(10): [129 157 121 151 158 159 147 103 113 164 160 107 148 152 154 106  98 143
 109 156]
(43): [129 157 121 151 158 159 147 103 113 164 160 107 148 152 154  83  84 168
  82 171]
(37): [103 165 108 172 173 163 177 101 111 145 154 110 168 175 171 117  88 172
  92 162]
present: [148 107]	no
present: [152 154  83  84]	yes
present: [110 154]	no
present: [110 168 175 171]	yes
present: [ 82 168  84]	no
present: [172 108 165]	no
present: [168  82]	yes

(36): [163 153 105 134 131 136  95 107 125 112 145]
(25): [109 113 109 123 123 120  89 133 128 104 117]
(60): [105 111 139 122 123 120 143 144 127 136 115]
(131): [129 128 140 129 127 129 147 131 127 139 129]
(21): [114 118 135 125 127 125 138 136 129 132 120]
(5): [133 131 115 127 127 127 106 124 126 116 129]
(34): [126 128 146 128 130 129 160 133 129 146 128]
present: [105 111 139 122 123]	yes
present: [130 129 159]	no
present: [120 123 123 109 113]	no
present: [129 146]	yes
present: [123 120]	yes

(95): [101 100 101 102 102 101 100 102 104 105  99 103 101 100  98  98 100 103
 104 100 101 101 102 103 105 101 101 105  99 103  99 101 102]
(45): [100  98 100 102 102 101 100 102 105 107  96 102 101  99  97  97  98 103
 103  98 102  99  99 104 106 100  99 108  96 103  97 100 102]
(153): [162 171 137 145 166 123 151 126 158 158 174 168 157 147 138 131 170 140
 174 145 144 168 179 147 145 141 165 148 130 158 153 125 149]
(161): [159 164 152 151 156 147 155 146 148 146 167 155 154 157 157 156 162 147
 156 158 150 160 163 148 143 154 161 141 157 152 161 148 151]
(139): [103 103 102 102 102 101 101 101 101 102 103 103 101 103 101 101 102 101
 104 103 101 102 104 101 101 103 103 100 103 102 102 101 101]
(22): [159 164 146 150 161 138 153 140 159 158 165 163 157 150 146 142 164 148
 166 149 150 163 168 152 152 147 160 154 140 157 154 139 153]
(70): [ 99  96 102 105 103 106 102 108 110 113  93 104 104 100  99  99  98 108
 104  98 107  99  97 109 113 101  97 117  96 106  96 105 105]
present: [169 140]	no
present: [103 108 110]	no
present: [147 138 130]	no
present: [103 100 103 102]	yes
present: [103 101]	yes
present: [145 145 168]	no
present: [131 170]	yes

(143): [128 129 128 128 128 128 128 128 128 128 128 128 128 128 128 128 128 127
 128 128]
(31): [108 116 137 121 124 124 138 122 116 157 134 100 104 124 113 121 156 129
 158 102]
(124): [122 106 134 144 116 116 120 151 131 117 142 125 142 116 127 131 120 126
 136 105]
(195): [115 129 124 125 127 129 116 130 133 120 124 138 109 129 134 128 116 128
 130 129]
(201): [105  99 116 148 103 113 122 135 156 128 139 117 142 113 131 120 135 124
 103 108]
(183): [136 123 128 129 131 137 116 121 136 126 124 114 132 137 132 118 123 143
 135 124]
(149): [137 129 133 128 135 129 122 132 129 135 132 127 134 129 135 121 131 124
 124 129]
(165): [108 116 137 122 123 124 137 122 116 157 134 100 104 124 113 121 156 127
 158 101]
(24): [105  99 116 148 103 113 122 135 156 128 139 117 142 113 131 120 135 124
 126 130]
(52): [105 165 129 138 112 126 114 143 124 134 137 127 154 126 120 134 111 130
 115  96]
(135): [110 167 133 150 107 115 113 156 132 120 146 123 155 115 124 132 112 128
 127  89]
present: [137 132]	yes
present: [157 116]	no
present: [146 123 155]	yes

(30): [ 97  98  87  95 135  89 103]
(39): [123 150 138 160 126 145 170]
(68): [127 150 138 160 126 145 170]
present: [127 150 138 160 126]	yes
present: [150 138]	yes

(86): [117 131 127 110 129 124 121 113 132 138 128 119 126 127 128 136 126 132
 119 133 127 130 114 134 124 129 124 119]
(26): [114 129 126 109 122 119 120 110 131 139 132 117 133 125 127 144 120 139
 118 130 129 130 111 131 119 138 123 120]
(204): [116 129 126 112 123 120 122 114 131 139 131 118 130 125 127 141 122 137
 119 129 129 131 113 132 121 136 125 121]
(113): [114 139 109 100 138 117 129 106 136 129 115 131 126 128 148 126 132 161
 105 144 130 124  96 115 121 129 117 118]
(176): [124 144 131 124 134 129 127 112 144 135 133 134 117 121 126 132 128 170
 111 150 136 124  96 125 118 144 139 119]
(28): [114 129 124 105 122 118 120 108 132 140 132 117 132 124 129 142 120 142
 115 130 127 131 108 129 118 137 122 119]
(67): [118 112 124 104 105 115 123 113 132 143 141 120 137 120 135 157 126 127
 112 115 147 149 126 135 126 135 117 125]
(2): [115 130 123 104 124 120 121 107 133 138 131 120 132 124 131 139 122 145
 112 132 129 130 106 127 118 136 122 118]
(140): [120 118 108 101 124 125 130 111 128 129 115 119 117 120 134 126 133 158
 105 129 147 125 107 115 128 141 135 123]
(97): [117 112 124 104 105 115 122 113 129 142 140 122 135 120 133 155 126 127
 114 115 143 147 122 131 126 136 118 124]
(109): [115 128 126 110 122 120 121 111 131 139 132 117 132 125 127 143 121 139
 119 130 129 130 111 131 120 138 123 120]
present: [129 114]	no
present: [129 116]	no
present: [124 124]	no
present: [117 130]	no
present: [130 127 110]	no
present: [123 138 120 131 111]	no

(151): [136 138 157  99]
(27): [111 154 112 107]
(121): [124 130 138 111]
(51): [128 154 130 151]
(177): [147 140 169  96]
(81): [117 124 130 130]
(102): [130 132 145 107]
(190): [117 149 116 123]
(137): [115 135 124 132]
(148): [120 130 132 112]
present: [132 130 120]	no
present: [116 123]	yes
present: [157 100]	no
present: [136 138]	yes
present: [154 130 151]	yes
present: [135 124 132]	yes

(112): [128 148 135 156 137 135 139 167 156 134 150 158 145 153]
(118): [109 104 107 111 110 107 112 107 108 106 111 111 111 112]
(72): [128 148 133 156 137 135 139 167 156 134 150 158 145 153]
present: [109 106 111]	no
present: [108 107 112]	no
present: [139 135]	no
present: [145 153]	yes
present: [128 148]	yes
present: [135 139]	yes
present: [156 134]	yes

(46): [110  99 153 121 148 139 137 109 110 165 113 137 121  97 127 166]
(132): [111 100 151 119 151 139 141 109 111 167 112 136 124 100 129 165]
(142): [109  99 153 122 147 139 135 109 110 165 114 137 121  97 126 166]
(163): [109 100 153 123 146 139 134 109 111 164 114 137 120  97 125 165]
(120): [110 102 152 125 142 138 130 112 112 159 117 137 119  98 124 162]
(126): [110 100 153 124 145 139 132 110 111 162 115 137 120  97 125 164]
(65): [110  99 152 121 149 139 138 109 110 166 113 137 122  98 127 166]
(59): [110  99 153 121 148 139 137 109 110 167 113 137 121  97 128 166]
(189): [110 101 152 125 144 139 131 110 111 161 116 137 119  97 125 163]
present: [140 134 109]	no
present: [115 137]	yes
present: [113 137]	yes
present: [165 113 137 121  97]	yes

